Here is a table of points, one per row:
{-44, 22, -41, 39, 46, -28, 104, -47, 12, 27, 20, 19, -36, 9, -3, 23, -41, -5, 56, -59, -6, 17, 12,
 -25}
{-8, 30, -22, 19, -7, -36, 51, -62, 5, -14, 19, -58, -14, -37, 9, -11, -9, 42, -50, 23, 18, -5, -27,
 5}
{13, -24, 9, 24, -54, -17, 27, 32, -24, -28, 45, -13, 28, 8, -5, 22, -60, 44, -8, 2, -58, 16, 19,
 -36}
{0, 42, -89, 4, 7, 0, 48, 16, 32, -3, -4, -4, 13, 7, 9, 20, -30, 18, 76, 4, -27, 2, 13,
 -15}
{4, -24, -77, 29, 34, -6, 54, -12, 5, -40, -19, -69, 23, 20, 35, 59, -41, 18, 12, -11, -22, 2, 0,
 -69}
{2, 47, -48, 32, -18, -10, 32, -19, 41, 35, 28, -18, -1, -28, 19, 58, -39, 48, -8, 19, 10, 24, -79,
 -44}
{3, -25, -95, -24, 28, -20, 44, -6, 28, -3, -26, 35, -3, 6, -60, 41, -79, -35, 36, 14, -12, 62, 8,
 -46}
{28, 13, -25, -35, -5, -14, -14, 27, 30, 20, 2, -23, 14, -36, -4, 42, -65, 31, 63, -15, -4, -1, 24,
 -36}
{53, 29, -92, 6, 18, 24, 33, 0, -20, -8, 16, 30, 32, -29, 16, 3, -87, 3, 105, -46, 13, -7, -54,
 -34}
{-20, 18, -10, 99, -1, -19, 65, -32, -12, 3, -10, 31, -18, -9, -31, 46, -51, -36, -7, -26, -43, 50, 9,
 -58}
{12, 55, -58, 40, -48, -47, 29, 41, -21, -4, 30, 6, 15, 36, 17, 12, -53, -57, 23, -6, 32, 27, 5,
 -38}
{41, 15, -88, -6, -15, -8, 48, 16, 0, 25, -14, -29, 17, -59, 22, 64, -60, 17, 55, 10, 25, -20, -2,
 -19}
{-25, -10, -60, 28, 80, 64, 69, 9, 4, 41, -35, -5, 36, 55, -10, -20, -61, -1, -2, -38, 72, 24, -42,
 -62}
{1, -72, -47, -9, 14, 17, 47, 24, -13, 1, -31, 7, 52, 42, -18, 32, -61, -30, 43, 11, -55, -5, -28,
 -22}
{4, -20, -44, 13, 21, -33, 32, -32, 7, 9, 3, -14, 10, -26, 11, 55, -7, -8, 30, -7, -10, -19, -20,
 -70}
{12, -48, -4, 47, 79, -20, 127, 61, 11, -48, 77, 57, -7, 15, -74, -54, -127, 48, 51,
 -1, -46, -5, 16, -38}
{25, 53, -29, 64, -30, -5, -8, -13, 24, 57, 47, -39, -52, 25, 46, 25, -17, 41, 55, 47, 28, 28, -35,
 24}
{52, 44, -62, 51, 53, 25, 89, -17, -6, -54, 11, 45, 11, 19, -3, 20, -84, -40, -27, -16, 23, -43, -16,
 -62}
{-27, -64, -98, -52, 64, 0, 52, -29, 61, -2, 11, -38, 34, -56, 21, 26, -27, -13, 44, -26, 28, 24, -8,
 10}
{30, -47, -50, -41, -28, -9, 72, -15, 28, 15, -44, 48, -18, 5, 71, 17, -42, 47, 37, 4, -2, -15, -22,
 -20}
{-9, 12, -23, 30, -29, 1, -5, 22, -4, 38, 40, 18, -35, -7, 10, 40, -33, 20, 17, 25, -40, 19, -62,
 1}
{8, 16, -43, 4, -46, -28, 56, 41, 51, -28, -6, -30, 2, -13, 2, 2, -40, 19, -14, 4, -32, 22, 11,
 -13}
{32, 23, -49, 27, -58, 9, 28, 27, 25, -64, 35, -2, 8, -25, -29, 38, -30, 10, 58, -47, -31, 67, 31,
 -61}
{-3, -39, -15, 50, 41, -38, 96, -57, 4, 15, -14, -37, -5, -6, 22, 41, -32, 3, -22, 4, -28, 26, -48,
 -96}
{-5, -83, -39, 25, 58, 2, 106, -1, -50, 14, -30, -33, 1, -5, -15, 16, -3, -38, -2, 10, -20, 24, -37,
 -43}
{34, 18, 6, 48, -15, 45, 30, -21, 21, -5, 4, 3, -10, 22, 38, 16, -18, 19, -20, -7, -1, 23, 17,
 -21}
{5, 37, -43, 36, -44, 2, 13, -8, -15, 24, -1, -28, -37, 0, -5, 28, -40, 12, 27, -18, -8, 47, -13,
 -79}
{57, -8, -48, 8, -1, -30, 20, 51, 46, 66, 27, 13, 71, 5, 28, 23, -82, 22, 23, 16, -23, 14, 18,
 -10}
{-2, 49, -19, 8, 26, -35, 73, -72, -6, -44, 18, 12, 16, -58, 45, 15, 34, 31, 31, 15, 10, 47, -3,
 -22}
{12, 28, -33, 7, 3, -41, 18, 37, 13, -4, 31, -3, -3, -15, 0, 64, -88, -8, 45, -52, -15, 23, 9,
 -49}
{-8, 98, -64, -30, -14, -50, 23, -43, 39, 35, 16, -3, 37, -35, 14, 26, -42, 25, 87, 3, -1, 5, 9,
 -14}
{37, -7, -33, 18, 9, -9, 42, 8, 47, 9, 35, 20, 16, 39, -27, 47, -31, 15, 7, 7, -1, -11, 17,
 -42}
{-3, 31, -27, 92, 8, -17, 49, -48, 29, 46, -19, -14, -18, -11, 26, -6, -64, -1, 34, -27, -42, 29, 3,
 28}
{9, -57, 19, 66, -23, -29, 20, 23, 1, -12, -29, 6, 20, 3, -34, 46, -57, 7, 23,
 67, 6, 14, 21, -100}
{9, 26, -54, -8, -36, -47, 7, -10, 22, 35, 6, -9, -14, -45, 19, 86, -3, -18, 37, -39, -15, 20, -3,
 -23}
{-15, 19, -73, -3, -36, -33, 38, -3, 11, 56, -11, 4, -7, -39, 10, 17, -66, 0, 11, -26, -24, 13, 14,
 -55}
{-76, 50, 25, 73, -2, -79, 6, -14, -9, 12, -36, 19, 2, 51, 28, 18, -11, -8, -8, -8, 29, 24, -46,
 -45}
{3, -27, -39, -8, -4, -32, 33, 22, -20, -14, -11, -34, -22, -84, 40, -35, -48, 28, 19, 8, -25, 46, -23,
 10}
{31, 29, -26, 23, -40, -44, 42, -22, 9, 27, 7, -20, -34, -9, 14, 8, 5, 28, 22, -41, 3, 1, -5,
 -32}
{-25, -6, -28, 25, -6, -58, 90, 21, -14, -11, 39, -8, 0, 19, -7, 9, -90, 21, 1, 76, -29, -25, -17,
 -41}
{13, -42, 5, 43, -17, -3, 39, 57, -21, 23, 24, 29, -67, -32, -5, 56, -86, -1, 37, -23, -23, 31, -60,
 0}
{35, 46, -66, -4, 52, -36, 46, 3, 3, -55, -28, 9, 31, 13, -16, 21, -64, 8, 55, -27, 8, 31, -38,
 -41}
{60, -18, -23, 50, 1, -19, 60, 39, -23, -6, -32, 21, 41, 68, -10, 4, -27, -84, -32, -8, -39, 3, -21,
 -76}
{39, 38, -31, 20, -25, -7, 26, 43, -4, 30, 40, 39, 0, 22, 8, 68, -66, 23, 51, -6, -11, 49, 65,
 -40}
{-2, -7, -75, -24, -45, 18, 11, 55, 38, 32, 3, 10, 38, -13, 8, 98, -71, -22, 31, -4, -15, 16, -23,
 -76}
{6, 13, -28, 35, 35, -12, 117, 55, -73, -8, 47, 31, 16, 32, -5, 24, -40, 11, 10, 75, -48, -12, 33,
 -42}
{-26, -3, -15, 69, 26, -14, 82, -30, -8, 28, -27, -34, -67, -37, -1, 13, -54, 10, 10, 17, 13, 54, -38,
 -68}
{1, -33, -8, 35, -11, -15, 47, -90, 50, -19, 8, 29, -3, -3, -28, 38, -28, -47, 8, -33, -57, 43, 4,
 -85}
{-7, 57, -43, -14, -83, -23, -14, 8, 13, 53, -24, -44, -18, -20, 29, 13, -15, 26, 15, 7, 19, -51, -30,
 -42}
{5, 17, -46, 8, -41, -25, -36, -18, 10, -14, 12, 6, -4, -24, 3, 49, -52, 72, 58, -14, -23, 7, -28,
 -6}
{1, 7, -48, 26, -25, -63, 29, -8, -6, 35, 13, 16, -23, -31, 20, 34, -88, 19, 58, -29, -12, -26, 24,
 -39}
{-44, 50, -2, 60, -24, -62, 29, -27, 21, 28, 21, -13, -17, -25, 42, -10, 18, 92, 6, 23, 21, -32, 18,
 18}
{-7, -12, -59, 46, 6, -35, 72, -43, 54, -31, -36, -7, 22, 11, 27, 6, -23, 63, 15, -32, -9, 23, -24,
 -46}
{-2, -73, -127, -17, 25, -62, 74, -6, 37, 60, -9, -6, 76, -34, 8, 20, 10, -18, 61,
 6, -24, -42, -102, -54}
{-38, 38, -46, 25, 37, -7, 64, -46, -43, 2, -15, -27, 24, -17, 8, 8, -23, -8, 44, 6, -23, 8, 4,
 -52}
{0, -30, -88, 9, 27, 17, 29, -72, 62, 34, -20, -21, -8, -23, 74, 36, 17, 34, 25, 13, 62, -2, 12,
 -8}
{-13, 44, -29, 41, 7, -21, 48, -18, 18, 4, -13, -30, -17, -53, -42, -15, -70, 3, 14, 47, -2, -2, -35,
 -25}
{22, 14, -48, 30, -3, 15, 58, -13, -44, 53, -28, -34, -54, -9, 16, -2, -16, -7, 17, -54, 3, 61, 7,
 5}
{26, 48, -72, -10, -26, -35, 25, -19, 61, -5, -13, 16, -23, -40, 17, 5, -19, 67, 54, 24, -10, -20, 57,
 -19}
{9, 37, -67, 35, -44, -75, 29, -18, 55, -26, 16, -7, 21, -36, -11, 75, -31, 43, -1, -4, 12, -5, -30,
 -5}
{-12, -2, -18, 35, -27, -10, 38, 51, 38, -3, 6, 0, -30, -36, -42, 36, -51, 21, -6, 15, -14, 40, 2,
 -25}
{-42, 17, -53, 7, 34, -20, 9, 18, 6, 47, -37, 25, 29, 34, -12, 23, 2, -10, 36, 19, -35, 31, 10,
 -52}
{-36, -2, -83, 75, 12, -45, 21, 3, -33, 29, -37, -20, 29, -22, -34, 4, -86, 37, 50, -2, -16, -59, 0,
 -24}
{22, 41, -69, 13, 36, 18, 63, -25, 73, 1, 6, 12, 23, 10, 12, 1, -27, -44, 93, -43, 30, -5, 21,
 -48}
{1, -15, -48, 15, 23, -19, 67, -66, 34, -26, -17, 57, -5, 14, 39, 36, -6, 23, -13, -16, 24, -24, -30,
 -58}
{35, -26, -68, -8, -14, -13, 38, -9, 46, 6, -26, -26, 17, -16, -21, 25, -1, 31, 30, -61, -32, -13, -22,
 -37}
There is one direction along which these points spread out most. For each point below, how far along it does it lie, from 0 to 99? The average is 50, and the first point in the table lies past the average. One standard deviation of the points above along it is 16.
{4, -2, -77, 5, 39, -7, 22, -9, 39, -24, 0, 26, 41, 16, 41, 11, -34, -11, 56, 18, -1, -20, -45,
 -63} -> 55
{48, -14, -113, 40, 34, 4, 29, 3, -16, 67, 1, -7, 3, -19, 38, 17, -37, -20, 11,
 22, -23, 11, -72, -13} -> 52
{69, -8, -18, -7, -90, -11, 10, -29, 7, 24, -26, -22, -34, -20, 22, 23, 21, 38, 29, -58, 23, 11, -5,
 -13} -> 24
{36, -62, -39, 10, -17, -26, 19, 0, 12, -10, -3, -10, -16, 17, -17, 35, -56, 16, 14, -27, -23, 50, 8,
 -30} -> 58
{39, -15, -13, 17, 0, -8, 51, -27, -2, 5, -46, -34, -13, -39, 27, 64, -12, -26, 53, 11, -1, 30, -6,
 -77} -> 50
{19, -31, -38, 24, 14, 50, 100, 4, 16, 41, 12, -30, 35, -5, 11, 44, -27, 38, 20, 30, -43, 0, -30,
 22} -> 56
{16, 28, -6, 14, -26, 15, -10, 29, 36, 19, 58, -22, -21, 1, 46, 5, -21, 61, 48, -3, -52, 5, -15,
 -9} -> 31
{47, -27, -92, -17, -29, -25, 4, 15, 46, 72, 32, 10, 65, -2, 30, 36, -78, 28, 98, 26, -1, 12, -28,
 7} -> 36
{10, -33, -50, 33, -5, -38, 81, 2, -20, 18, 23, -24, -4, -5, -20, 35, -80, 4, 20, -1, -11, 29, -41,
 -32} -> 63
{6, -19, -48, 10, -26, -13, 71, 3, 57, 55, -12, 16, 26, -35, 4, 63, 9, -46, 14, 6, -26, 52, -49,
 -47} -> 51
{0, 47, -57, 12, -23, -24, 0, 45, 23, 15, 18, 37, 27, -45, 19, 60, -71, 55, 62, -26, -5, -5, -11,
 27} -> 30
{-4, -36, -63, -43, 24, -18, 43, 20, 26, 25, 8, -26, 58, 3, -28, 30, -57, 49, 22, -16, 36, 0, -43,
 -4} -> 51
